The same turns and mirrors carry the whole set onto itself, and each row onto the other rows of its family. Which rows share a family with each named row? Give them in list order.
These 32 rows form 4 families of 8 rows each.
renu: [-2.21  0.80  0.47  2.80 -0.22  0.65  1.09 -0.47  0.30  2.54  1.80  0.36
  0.83  1.76  0.98 -0.75 -1.01  1.95 -2.17  1.54  1.15 -0.26]
rure: [ 1.26 -1.59  1.17  2.16  1.08  1.62 -1.92  0.07 -1.59  1.78 -1.22  0.56
  0.96  0.64 -0.97 -0.61  0.94  1.25  1.51 -0.14  0.85  0.11]
vav: [-0.90 -0.03 -0.63 -0.99 -0.26  0.21  0.64 -1.36  0.29  1.42 -0.46  0.95
  0.94 -0.41 -1.11 -0.91 -1.88  1.24 -2.20  1.39  0.50  1.90]
Keti: [-1.98  1.07  0.41  2.82  0.24  0.39  0.96 -0.96 -0.30  2.05  2.14 -0.71
  0.39  1.46  1.03 -0.84 -0.93  0.96 -1.97  2.39  1.12 -0.11]
ruri: [-0.31 -0.62  1.52  2.97  0.89  1.01  1.39 -0.12 -1.97  1.77 -0.19  1.37
 -0.50  0.16  1.36 -1.02  1.30  1.35  1.77  0.42  2.02 -0.28]
vuga: [ 1.42  0.62  1.84 -0.20  1.13 -0.09 -1.44 -0.23 -1.09  1.51 -0.99  0.99
 -1.15  1.00  0.41 -0.47  0.26  0.11  2.10 -0.52  1.06  0.59]
retub: [ 1.22  0.70  1.63  1.89  1.38  0.83 -1.03  1.27  0.88  0.20  1.35  0.65
 -0.78  1.33 -0.39 -1.37  0.93 -0.34  0.89 -0.44 -0.09 -0.52]
dokek: [-1.66 -0.85  0.58  1.40 -1.09 -0.05 -0.14 -1.64 -0.15  1.29 -0.47  0.82
  1.02 -1.03 -0.60 -0.91 -1.37  0.14 -3.06  1.93  0.77  0.29]
Nar: [-1.74 -0.18  0.20  1.66 -0.13  0.18  2.03 -0.79 -0.59  2.86 -0.08  1.82
 -1.72  0.13  0.39 -1.57 -2.23  0.73 -1.33  0.87  0.08  1.35]
Vob: [-0.42  1.87  0.44 -0.34 -0.14 -0.89 -1.11 -0.56  1.20  1.65  1.17 -0.39
 -0.88  2.56 -0.05 -0.47 -1.61  0.47 -1.87  0.80  0.41  0.81]
vira: [-0.31  1.82  0.35 -1.10  0.45 -0.48 -0.35 -0.94  0.69  1.80  1.28 -0.62
 -0.24  2.46  0.45  0.12 -2.02  0.92 -1.65  0.48  0.12 -0.17]
kos: [-1.20  1.17 -1.85  0.95 -0.58 -1.12  0.30 -0.56  0.52  1.12  0.53 -0.86
 -0.17 -0.19  0.14 -1.38 -1.27  0.06 -2.47  2.00  0.71  0.58]
veta: [ 1.48 -0.98 -0.58  0.79  2.86  0.19 -0.24  0.29  1.17  0.65 -0.07 -0.50
  0.63 -0.11 -1.00 -0.73  1.05  1.16  1.65 -0.37  1.15  0.66]
nazo: [-0.49 -0.20  1.55  3.70  0.02  0.96  0.35 -0.26 -1.74  2.00 -0.70  1.03
  0.25  0.59  0.97 -0.82  1.19  1.09  2.08  0.44  2.18  0.72]
sug: [ 0.49  0.98  0.95  3.29  1.03  2.10 -0.29  1.19  0.46  1.34  1.47  1.08
  1.22  1.68 -0.50 -1.04  0.80  1.16  1.44 -0.20  0.38  0.49]
fis: [ 0.43 -2.01  0.52  3.16  1.29  0.20 -0.73 -0.04  1.09  0.81 -0.29 -0.33
  1.42 -0.53 -0.46 -0.23  1.23  0.90  0.91 -0.79  1.48 -1.17]
Pil: [-1.43 -0.85  0.60  0.68 -0.54  0.49  0.28 -2.19 -0.78  1.37 -0.18  0.66
  1.41 -1.26 -0.20 -0.44 -1.58  0.44 -2.71  1.81  0.29 -0.42]
levep: [ 1.13  0.30  1.50 -0.27 -0.02 -0.32 -0.60 -0.20 -0.41  0.95 -1.60  0.82
 -1.32  1.28  0.38  0.07  0.42  0.62  2.11 -1.38  1.37  0.56]
kipa: [ 1.10 -1.30  0.30  1.96  0.27  1.38 -0.29 -0.40 -1.14  0.80 -1.73 -0.85
  0.60  0.96 -1.20  0.57  1.40  1.33  2.06 -0.47  1.16  0.72]
todad: [ 1.36 -0.79 -0.63  1.39  2.10  0.19 -1.06  0.29  1.42  0.87 -0.35 -0.47
  1.20  0.17 -1.35 -0.45  0.98  1.12  2.01 -0.45  1.44  1.39]
lop: [-0.77  0.44  0.92  0.36  0.11  0.18 -0.09 -1.46 -1.06  3.17 -0.06  1.56
 -0.94  0.17  0.40 -0.47 -3.34  0.26 -0.96  0.31 -0.93  0.48]
fadiv: [ 0.72 -1.82  0.83  3.20  2.03  0.21 -1.52  0.01  0.49  1.14  0.11 -0.13
  1.45 -0.80 -0.45 -0.93  1.21  0.28  1.02  0.02  1.35 -0.90]
fafop: [ 0.98 -2.13  0.74  1.86  0.62  0.83  0.23  0.16 -0.88 -0.01 -1.64 -0.63
 -1.03  0.57 -0.78 -0.48  2.00  1.03  1.03 -0.31  1.09 -0.48]
bozu: [ 1.27 -1.87  0.83  1.32  2.02  1.35 -0.65  0.76 -1.07  1.07 -0.93  0.82
 -0.72  0.38 -1.07 -1.57  1.48  1.41  1.08  0.21  1.07  0.14]
mubem: [-1.17  0.54 -1.08  0.93 -0.45 -0.74 -0.57  0.19  0.73  2.08  0.49  0.92
  0.31 -0.25  0.25 -2.03 -1.85  0.92 -3.23  1.43  0.58 -0.18]
vode: [-1.06  1.24 -1.39  0.91 -0.65 -0.61  0.06 -1.52 -0.29  1.66  0.57 -1.33
  1.56 -0.32  0.73 -0.16 -1.93  0.15 -1.94  1.63  0.18 -0.45]
kofel: [-0.79  0.26 -0.47 -0.74  0.13  0.17  0.47 -1.82 -0.32  0.92 -0.28  0.08
  0.74 -0.49 -1.15 -0.72 -1.50  0.35 -1.93  2.36  0.53  2.12]
Kuzor: [ 1.05  1.12  1.31  1.97  0.11  1.25 -0.41  0.40  1.02  0.45  0.70 -0.22
  0.93  1.66 -0.19  0.61  0.47  0.40  1.71 -1.55 -0.09 -0.76]
belig: [-1.45  0.87  0.01  2.12 -0.27  0.48  1.45 -2.23 -1.59  3.00  0.11  0.25
 -0.21  0.07  0.55 -0.14 -2.44  0.00 -0.19  1.41 -0.19  1.66]
duzil: [ 0.38  0.67  0.65  2.94  1.15  1.38  1.50  0.76  0.44 -0.27  1.47 -0.56
 -0.30  0.99  0.07 -0.51  1.63  0.33  1.48 -0.05  0.37 -0.25]
leke: [-1.16  0.46  0.58  1.17 -1.33 -0.78  0.73 -1.72 -0.31  1.96 -0.78  0.40
 -1.96  0.56  0.27 -0.08 -2.28 -0.85 -1.20  0.36 -0.18  1.23]
lubu: [-0.93  1.09 -1.58  0.22 -0.10  0.01 -0.23 -0.47  0.15  2.65  0.62  0.55
  1.97 -0.15  0.46 -1.03 -2.43  1.78 -2.01  1.21  0.16  0.11]

Which other rows belong to the same family as rure? kos, kipa, fafop, bozu, mubem, vode, lubu
Which other rows belong to the same family as ruri? renu, Keti, vuga, Vob, vira, nazo, levep
Which other rows belong to the same family as todad? vav, dokek, veta, fis, Pil, fadiv, kofel

